Each path below is one point turned by a fixed rotation once a step. After each direction that follows a path, write how fast that rotation turns it, in degrees a step (0 if it stays still).
Each turn is a multiple of 5 degrees from 10 to 175, or 0.
Each row of a path follows its step; steps can be skipped.
path 1
step 0: [-2.94 -2.51 -2.68  2.21 -0.08 -0.59  2.61 -1.07 -2.73 -1.13 -2.98 -0.86
  0.02 -1.84 -2.03 -4.04  1.37 -0.16  0.20  2.99  0.23 -1.23  0.04 -1.28
 -2.61 -2.69 -3.31  1.55  3.31  2.95  1.82  0.46  1.24 -1.18 -1.07 -1.15
  0.14  4.04 -3.72 -0.58  4.18 -2.03 -5.05 -0.64 -2.40  4.29  0.74  0.63
 -1.98  2.35 -0.61 -2.96]
step 1: [-2.60  2.49  0.62  2.49 -1.27 -2.54 -0.69  0.37 -0.15 -0.47  1.93  4.18
  3.06  1.02 -1.32 -4.08 -1.04  0.39  1.41 -2.15  3.22 -1.99 -2.64  0.59
 -0.98 -2.65  0.98  0.81 -1.35  4.47 -0.21  2.17  0.71  0.81  0.66 -0.97
  0.46  3.09 -0.82 -1.57  6.48 -0.23 -3.62  2.86 -3.27  4.24 -2.03  1.59
 -0.10  1.18  1.64  1.11]
step 2: [-1.90  2.25  1.83  3.74  1.02 -0.75 -1.79 -0.18  4.51  0.39  1.21  0.34
  3.35 -1.52 -0.38 -4.12  0.35 -1.95 -2.01 -0.45  1.52 -0.60 -2.11  3.07
 -0.28 -2.78 -3.77  3.31  0.51  3.24  2.75 -2.11 -0.41 -0.12  0.40  2.96
 -0.77  0.59  4.99  1.34  0.37  1.48 -4.03 -0.52 -3.36  2.84  1.33  3.41
 -0.49  2.27  0.00 -2.94]
step 3: [-4.15 -2.89  1.43  1.24 -0.38 -0.43 -0.62  1.49 -0.80  1.46 -1.14  1.40
  4.68 -0.91 -2.75 -2.30  0.70 -3.38  0.22 -0.87  3.02  1.43 -0.50 -1.49
  0.02 -3.33 -2.67  1.89  0.04 -1.86  2.51 -4.31  0.58 -2.33  1.47  4.22
 -4.63  3.82  0.20 -0.90  2.63 -1.01 -4.78 -0.02  0.31 -2.23 -0.91  2.08
 -0.12  2.05 -1.00  1.82]
step 4: [-5.12  0.11  2.21  1.89 -0.51 -0.83 -2.20 -2.21 -1.78  2.39 -0.87 -0.31
  2.11  1.61 -1.55 -3.02  2.23  2.61 -3.13 -4.55  1.79 -2.58 -0.61  2.11
 -0.89 -5.08 -1.77 -1.79 -3.40  0.15  5.53 -3.40 -0.11  1.82  0.83 -1.44
 -0.67  0.94 -2.32 -1.88  0.26 -2.23 -2.34  0.46  1.79  0.69 -0.74  0.09
  1.19  3.59  2.02  0.29]
step 5: [-1.07  0.22  0.46  3.28  2.12  1.60 -5.01 -1.94  0.92  4.07  3.06 -2.91
 -0.22 -1.95 -1.83 -2.00  2.30 -1.16 -2.13  1.10  3.30 -1.55 -3.01 -0.32
 -0.29 -1.98 -2.85  0.10 -1.42 -0.41 -0.43 -6.32 -1.75 -2.08  0.43 -1.27
  2.22  0.82  0.21 -2.48  2.13 -3.48  0.30  3.46 -1.37  2.97  0.38  1.90
 -1.28  1.73  0.26  2.71]
step 6: [ 0.04 -0.53 -4.22  0.13 -1.30  2.95 -0.14 -2.13  2.90  4.00  0.47 -1.76
  3.78  0.57  1.08 -1.85  1.59  0.23  0.92  1.75  3.11 -1.99 -2.26 -0.84
 -3.75 -1.51 -2.17 -0.97 -2.05 -0.79 -0.26 -5.10  1.84 -1.36 -2.33  0.73
 -4.75  0.09  1.51 -2.60  3.50 -2.03 -1.76  0.37  0.01  1.93 -3.32 -2.68
 -0.48  3.70 -0.34 -2.17]
step 7: [-4.18 -2.33  0.22  1.58  3.52  4.19 -0.29 -4.00 -0.75  1.92 -1.83  1.52
  2.75  1.13 -4.41 -3.86  3.26  4.38 -1.56  3.20  3.88  0.54 -1.20 -1.54
 -2.73 -1.51 -1.34 -1.36 -1.05  1.71 -1.12 -1.24  2.80 -0.91 -2.09 -0.33
  0.48  1.67  0.66  1.92  1.40  1.81 -0.15  1.71 -0.27  1.46 -3.80 -0.71
  2.01  1.47  2.37 -1.88]
step 8: [ 1.27  2.19  2.10 -0.10  2.34 -0.98 -5.45 -2.56 -2.50  0.20 -0.99  2.03
  2.85 -0.17 -1.85 -1.81 -1.40  2.94  2.89  2.25  1.97  1.28 -4.45  0.46
 -2.60 -0.83 -3.38  0.39 -2.99  1.95  0.22 -2.00  3.07 -1.58 -1.82 -0.33
  3.64  2.03  0.25  2.44  3.63 -3.04 -0.55 -1.14 -0.71  1.59 -0.92  0.36
 -3.41  4.04 -0.42 -1.59]
step 9: [ 0.07  0.22 -1.88 -0.37  1.63  2.60 -2.72  0.21 -0.43 -1.16 -1.45 -1.41
  4.70 -2.01  0.57 -5.37  0.55  0.98  2.31  3.29 -1.16  0.97 -0.31 -0.71
 -4.31 -5.08 -2.93  2.16 -2.39  0.22  2.01  1.77 -2.90 -0.73  2.01  0.75
  1.28  1.68  0.73 -2.59  1.54  0.73 -0.55 -0.33 -2.83  2.37 -4.15  1.43
 -1.08  3.15 -2.95 -1.83]
step 10: [ 0.35 -1.63  1.15  2.32  1.13  1.59  0.16 -0.57 -0.33  0.28  1.54  3.16
  1.83 -0.06 -2.71 -6.02 -0.82 -0.89  0.86 -1.95 -0.04  2.57 -3.94  1.13
 -2.41 -0.96 -3.95 -0.53  0.66 -1.37  1.36  0.62  0.26  0.30 -2.05 -1.40
 -1.93  1.76 -1.46 -2.19  1.59  4.54 -1.53 -1.16 -1.74  1.01 -5.93  2.97
 -1.40  4.86  2.81  2.32]
Speeds:
[ 0.44 -0.67 -0.27  0.04  0.09 -0.05 -0.10  0.84 -0.24  0.44  0.18 -0.72
  0.38 -0.30 -0.93 -1.08 -0.70  0.06 -0.26 -0.92 -0.95 -0.35  0.89  0.00
  0.10  0.38 -0.24 -0.28  0.21 -1.23  0.29 -0.02 -1.13 -0.21 -0.70 -1.31
  0.30 -0.35 -1.10 -1.40 -0.60 -0.92  0.31 -0.36  0.36 -0.04  0.33  0.68
  0.13  1.35 -0.23  0.45] -> 65
[ 0.31 -0.48 -0.29  0.32 -0.50  0.67  0.64 -0.84  1.90  0.60 -0.05  0.70
  1.27  0.27 -0.71 -0.34 -0.01 -0.85  0.44 -0.46 -0.13 -0.57 -0.09 -0.60
  1.10  0.21 -0.30 -0.49  0.53 -0.77 -0.32 -0.06  0.10  0.55 -0.51 -0.33
 -0.62  0.05  1.55  0.32 -0.01  0.65  1.05 -0.90 -0.97 -0.36 -0.15  0.38
  0.17 -0.32 -0.17 -0.13] -> 90
[ 0.68  0.61  0.73 -0.23  0.08 -0.01 -1.13  0.81  0.30 -0.60 -0.68 -0.62
 -0.11 -0.75  0.24 -0.34  0.77 -0.67  0.05  0.10 -0.06 -0.71  0.16  0.60
 -0.76  1.09 -0.68  1.05 -0.97  0.71 -1.14 -0.97 -0.62  0.10 -0.70 -0.78
 -0.21  0.23  0.82  0.46 -0.03 -0.95 -0.14 -1.00 -0.49 -0.33  0.18  0.35
  0.40 -1.09 -0.11  0.41] -> 115
[-0.31  0.56 -1.27 -1.80  0.03  0.08 -0.06 -0.83  0.57  0.25  0.73 -0.78
 -0.51  0.01 -0.59 -0.64  1.02  0.89  1.21 -0.21 -0.06  1.15  0.94 -0.37
 -0.36 -0.21  0.00 -1.17  0.11  0.17 -0.90 -0.56  0.61 -0.18 -0.22 -0.14
  0.20 -0.17  0.24  1.11 -0.25 -0.69 -0.07 -0.04  0.37  0.72  0.30  0.18
  0.12  0.17 -0.04  0.84] -> 40
[ 0.89  0.18 -0.03 -0.48 -0.53 -1.11  0.13  0.62  0.26  0.06  0.75  0.68
  0.16  1.05 -0.14  1.29 -0.98 -0.08  1.07 -0.72  0.32  0.41 -0.68 -0.02
  0.05  0.19  0.04  0.27 -1.24  0.00 -0.08 -0.26  0.49 -0.60 -1.25  0.34
 -0.54  0.81 -0.31 -0.28  1.19 -0.44  0.28 -0.10 -0.13 -0.66 -0.13 -0.44
 -0.08  0.89  0.63  1.38] -> 155
[ 0.08 -0.12  1.17  0.62 -0.30 -0.77  0.57  0.61  0.06 -0.83 -0.43  0.20
  0.08  0.57  0.10 -0.73  0.26 -0.07  1.64 -0.69  0.37  1.40  0.33  0.48
 -0.43 -0.30 -0.28 -0.06  0.23  0.61  0.11  1.07 -0.84 -0.79  1.38 -0.45
 -0.66 -0.43  0.90  0.23 -0.17  0.08  0.00  0.00 -0.26 -0.13  0.18  1.40
 -0.82  0.69  0.14 -0.17] -> 45
